In the rows, 128 means zero.
The same turns and mirrors carry the whole set onto itself, and each row onto the other rows of its family. Which rows share a family with each named row? Give them in list order.
These 18 rows form 3 families of 6 rows each.
z506: [141 105 149 145 127 105 108 133 117 135 138 145 138 124 159 139 115 147
 144]
z378: [128 111 149 103 104  94 120 151 145 144  83 149 136 139 131  95 124 137
 136]
z719: [129 118 149 164 144 121 104 133 132 126 115 148 145 105 132 128 122 163
 127]
z60: [116 100 146 115 120 103 110 170 106 125  90 157 137 138 120  84 124 144
 116]
z743: [126 107 156 108 110 107 128 171 155 142  91 162 144 138 140 105 127 127
 134]
z56: [114 116 155 165 137 123 104 126 128 117 114 130 146 113 123 130 128 146
 142]
z746: [124  93 150 137 127 102 110 133 117 128 142 131 138 116 141 139 113 138
 142]
z400: [115 128 158 161 106 113  85 134 116 116 108 158 139 133 141 143 130 137
 136]
z803: [117 118 145 120 148 100 108 178 140 155  89 147 125 141 140 112 145 130
 145]
z239: [116  96 144 117 120 122 119 176 119 125 102 168 146 148 119  94 136 132
 119]
z716: [111 132 152 156 102 101  95 143 109 134 113 167 127 129 142 147 130 140
 141]
z913: [110  90 137 120 135 115 113 171 105 123 103 166 137 136 129  86 131 132
 125]
z727: [132 103 153 111 109 104 127 152 153 126  85 166 148 141 131  99 128 139
 144]
z456: [121 105 160 150 117 104 102 135 119 126 130 134 134 114 156 138 112 130
 152]
z886: [114 127 153 158 136 118 111 127 135 116 102 144 153 110 123 135 128 154
 122]
z227: [111 110 143 122 143 114 125 183 133 157  99 146 129 136 128 102 143 128
 139]
z839: [124 130 142 161 108 115  92 129 117 135 115 174 131 128 145 135 130 150
 134]
z525: [118 119 143 114 145  98 116 171 121 153  87 132 130 145 133 102 141 136
 132]

Which other rows belong to the same family as z506? z378, z719, z60, z839, z525
Which other rows belong to the same family as z886? z746, z803, z716, z913, z727

The same turns and mirrors carry the whole set onto itself, and each row onto the other rows of its family. Which rows share a family with each named row? Give them in list order.
These 18 rows form 3 families of 6 rows each.
z857: [ 87 164 124 139 152 135 145 125 139 127 142 153 104 141 122 150 122]
z59: [101 166 115 147 133 146 146 124 135 131 140 161  93 143 122 144 114]
z250: [147 139 151 145 118 135 133 138 112 107 135 145 143 130 133 102 131]
z27: [ 89 154 120 141 154 141 140 122 132 129 148 148 103 143 124 151 130]
z58: [101 158 119 142 133 150 141 127 134 143 150 159  90 139 122 144 117]
z381: [147 135 157 138 118 138 129 142 116 123 143 146 141 123 133 101 128]
z269: [135 142 157 147 121 130 145 140 114 101 143 150 158 121 138 115 131]
z155: [ 88 156 126 134 154 140 140 127 140 139 150 151 102 138 123 150 124]
z978: [136 142 163 140 120 130 144 146 121 113 148 153 154 113 137 114 125]
z50: [101 156 111 148 134 152 140 122 126 133 147 156  92 146 123 145 124]
z125: [ 94 160 114 149 140 141 152 121 120 127 156 160 108 142 125 158 125]
z576: [127 138 156 139 109 123 124 134 114 102 136 150 148 126 134 106 129]
z149: [ 94 167 121 143 138 136 155 127 129 133 153 166 108 135 123 157 115]
z851: [127 131 158 135 109 127 119 134 114 113 145 149 147 123 135 106 130]
z831: [ 94 155 119 141 140 143 148 126 124 143 163 162 106 135 125 157 123]
z967: [146 147 158 140 117 131 136 145 122 114 133 151 141 122 131 101 121]
z176: [136 132 159 142 122 135 140 141 113 114 153 148 156 117 140 114 134]
z146: [126 140 162 132 109 122 124 138 121 111 139 154 145 119 132 105 122]

Which other rows belong to the same family as z978? z59, z58, z269, z50, z176
Which other rows belong to the same family as z381? z250, z125, z149, z831, z967

The same turns and mirrors carry the whole set onto itself, and each row onto the other rows of its family. Which rows share a family with each named row? Give them in list order.
These 32 rows form 4 families of 8 rows each.
z902: [112 153 141 100 127 108 108 134 124 138 134  94 136 130 122]
z186: [102 147 140 103 129 118 116 127 117 130 131 102 142 133 101]
z561: [101 146 110 112 164 106 120 140 119 123 136 136 139 144 141]
z333: [102 135 126 115 139 127 134 121 130 106 172 129 118 133 112]
z95: [126 123 111 124 159 109 126 111 147 144 145 105 138 135 104]
z435: [101 134 123 116 133 107 133 131 113 116 171 119  99 121 119]
z221: [111 143 130  97 107  97 122 150 123 144 142 141 113 152 131]
z486: [108 144 140 115 117 108 116 156 121 155 131 143 113 136 133]
z82: [125 117 145 121 112 131 130 127 124 152 159 105 114 151 120]
z666: [138 128 128 111 136 112 129 128 133 162 120 124 151 156 135]
z90: [125 116 113 133 122 113 153 130 148 147 150 144 113 149 123]
z433: [130 128 115 121 130 107 117 145 125 172 113 122 133 144 127]
z380: [107 147 128 104 146 121  98 138 108 130 136 108 138 128 117]
z622: [122 133 115 124 141 111 149 127 149 156 163 139 110 142 144]
z748: [149 125 112 121 132 105 120 137 131 160 128 105 123 151 139]
z193: [108 128  93 111 151  98 122 148 133 125 144 137 134 138 142]
z880: [130 115 104 132 141 114 137 137 139 146 154 146 107 143 143]
z917: [126 121 108 114 135 108 136  96 131 132 149 101 135 133 108]
z594: [105 141 129 114 111 124 125 156 108 133 140 145 113 142 136]
z133: [125 136 149 125 118 136 129 120 122 153 141 114 117 139  98]
z81: [126 112 110 135 136 108 149 117 124 136 153 146 111 149 141]
z432: [127 119 120 132 161 122 140 109 124 135 149 101 136 125 122]
z574: [137 132 118 114 143 110 116 142 144 160 124 105 139 153 128]
z710: [113 147 105 107 156  87 132 131 123 126 130 137 134 125 135]
z428: [132 117 133 124 105 126 133 123 136 153 148 112 110 133 104]
z297: [111 146 141 121 129 107 121 154 116 143 138 140 113 144 154]
z782: [ 88 141 139 114 132 111 137 113 118 116 159 135 124 128 123]
z527: [ 94 131 124 120 125 121 138 122 110 117 161 143 109 124 117]
z885: [118 130 137 103 129 108 113 133  96 122 127 104 139 134 110]
z742: [106 139 103 108 155  99 128 132 126 122 141 118 144 156 146]
z771: [131 127 148 126 108 117 128 117 123 153 147 122 103 122 116]
z316: [124 119 103 120 152 123 138 108 133 123 153 105 137 142 112]

Which other rows belong to the same family as z133? z333, z95, z90, z433, z380, z193, z594
Which other rows belong to the same family as z561? z186, z486, z880, z574, z428, z527, z316
Which other rows belong to the same family as z771? z902, z748, z917, z81, z297, z782, z742

The same turns and mirrors carry the whole set onto itself, and each row onto the other rows of its family. Which rows share a family with each named row? Give them in list order.
These 16 rows form 4 families of 4 rows each.
z136: [130 131 134 102 139 133 123 107 134 128 125 116 136 146 121 135 113 149
 133 136 100 140 129 108 152 142 124 118 144  98 126 148 124 136 130  93
 122]
z504: [131 112 140 145 139 122 116 115 125 120 114 116 133 127 117 131  94 127
 115 113 118 134 104 129 131 130 111 118 133 115 116 132 141 133 143 157
 131]
z526: [140 136 141 136 132 128 157 138 113 134 145 120 122 125 148 130 167 128
 128 150 124 138  89 135 137 136 149 151 129 126 128 114  96 140 122 104
 138]
z343: [143 141 144 131 134 156 146 153 114 134 156 132 118 135 142 128 160 120
 132 145 127 134  94 121 142 139 155 145 130 133 150 122 115 135 110 109
 145]
z551: [124 112 150 146 140 145 119 119 116 112 122 110 130 112 125 148 107 130
 118 115 129 121 115 109 129 118 104 114 126 115 122 121 143 119 129 156
 121]
z278: [137 129 133 139 121 127 124 148  98 139 128 130 111 148 138 111 131 151
 136 156 119 106 137 143 136 121 139 135 105 155 122 126 125 125 137 149
 133]
z550: [137 143 136 149 125 133 148 139 112 130 153 125 141 126 148 118 163 116
 123 143 118 128 105 121 136 131 158 154 128 129 131 123  99 139 118 119
 137]
z734: [104 123 130 130 133 141 134 146 106 123 131 129 100 148 133 134 144 152
 135 155 129 114 138 141 133 116 137 128 112 156 118 121 135 127 127 150
 127]
z53: [114 121 143 123 143 138 131 152 115 135 136 137  97 159 130 115 140 156
 148 150 126 115 132 132 133 121 136 140 114 164 128 130 132 126 139 138
 131]
z28: [127 119 155 145 147 133 123 112 118 121 120 128 137 112 120 140 108 128
 126 107 119 119  98 108 118 119 104 126 135 113 131 116 143 117 142 147
 138]
z79: [122 109 143 137 131 128 134 112 119 123 116 110 125 123 121 155 105 135
 118 104 121 137 121 109 113 134 111 122 141 114 135 142 147 122 132 148
 144]
z712: [140 107 145 108 134 122 132 105 124 127 127 101 128 141 124 149 127 152
 119 127 106 141 120 107 138 145 122 121 147  87 143 148 126 136 150 109
 136]
z747: [144 133 150 133 120 145 141 138 112 150 143 130 134 132 130 111 175 127
 124 154 132 139 109 141 138 141 158 139 125 135 136 110 107 127 123 116
 129]
z345: [122 136 146 140 126 145 136 148 109 147 139 133 115 150 130 127 141 141
 145 164 138 128 138 140 134 128 136 129 119 164 137 117 118 108 130 148
 122]
z398: [130 127 149 110 149 139 130 104 126 115 130 117 145 145 134 152 122 143
 140 142 108 138 118 109 133 150 118 123 147  97 151 137 142 142 134  92
 136]
z872: [146 122 148 105 143 133 134 108 134 130 124 105 130 135 134 138 120 152
 134 134 115 139 119 117 141 148 116 121 133  95 128 137 123 134 130  76
 120]

Which other rows belong to the same family as z712? z79, z747, z345
Which other rows belong to the same family as z28? z136, z550, z53
Which other rows belong to the same family as z504? z343, z278, z398

The same turns and mirrors carry the whole set onto itself, and each row onto the other rows of its family. Which rows share a family with each named row? Give them in list order.
These 32 rows form 4 families of 8 rows each.
z930: [131 109 131 152 135 127 149 119 117 118 126 111]
z713: [118 109 140 127 142 121 142 134 117 103 137 120]
z205: [113 109 130 131 109 142 146 142 126 128 140 121]
z181: [144 151 139 132 155 131 123 129 143 148 107 124]
z541: [133 113 121 160 121 122 133 115 124 124 141 105]
z328: [146 138 144 130 142 132 120 120 147 134 101 119]
z463: [116 142 132 114 152 152 113 139 129 152 113 130]
z115: [133 152 133 134 158 118 106 110 133 148 118 121]
z197: [105 109 120 132 113 128 129 124 114 125 152 118]
z33: [121 151 131 148 143 137 121 153 146 146 115 110]
z538: [130 148 130 139 155 115 132 145 139 144 108 138]
z190: [ 99 119 125 133 140 132 149 133 108 141 146 129]
z686: [124 121 119 148 139 115 130 126 141 130 166 116]
z71: [127 108 126 130 158 131 150 124 137 131 149 135]
z897: [119 148 139 135 130 139 110 155 133 131 110 105]
z481: [134 149 147 116 147 130 113 131 123 133 101 121]
z394: [107 110 121 140 143 132 156 124 128 139 144 128]
z369: [130 146 140 122 148 120 100 114 119 133 110 120]
z752: [140 150 139 124 126 130  95 131 132 135 115 112]
z860: [130 108 115 138 143 134 136  99 119 144 145 129]
z178: [148 142 139 133 128 128 102 119 150 134 115 111]
z415: [138 148 115 132 135 120 105 134 149 156 131 137]
z305: [130 137 136 111 136 127 116 142 126 130 103 144]
z775: [128 148 125 127 119 110  99 145 128 129 118 123]
z460: [141 158 130 135 144 124 102 124 142 153 125 117]
z596: [100 121 117 136 124 128 129 131 110 144 158 123]
z249: [123 108 123 120 121 126 114 124 125 116 159 120]
z94: [118 146 122 119 139 146  97 135 134 157 129 124]
z479: [106 103 129 129 125 134 150 130 118 120 133 124]
z828: [117 114 123 144 119 139 150 140 139 143 149 122]
z97: [111 112 113 147 122 129 139 125 137 141 159 119]
z462: [127 104 121 127 129 135 125 102 103 129 139 126]

Which other rows belong to the same family as z775? z713, z538, z686, z71, z415, z305, z249
Which other rows belong to the same family as z115? z205, z328, z190, z369, z178, z596, z828
Which other rows belong to the same family as z197? z181, z481, z394, z752, z460, z479, z97

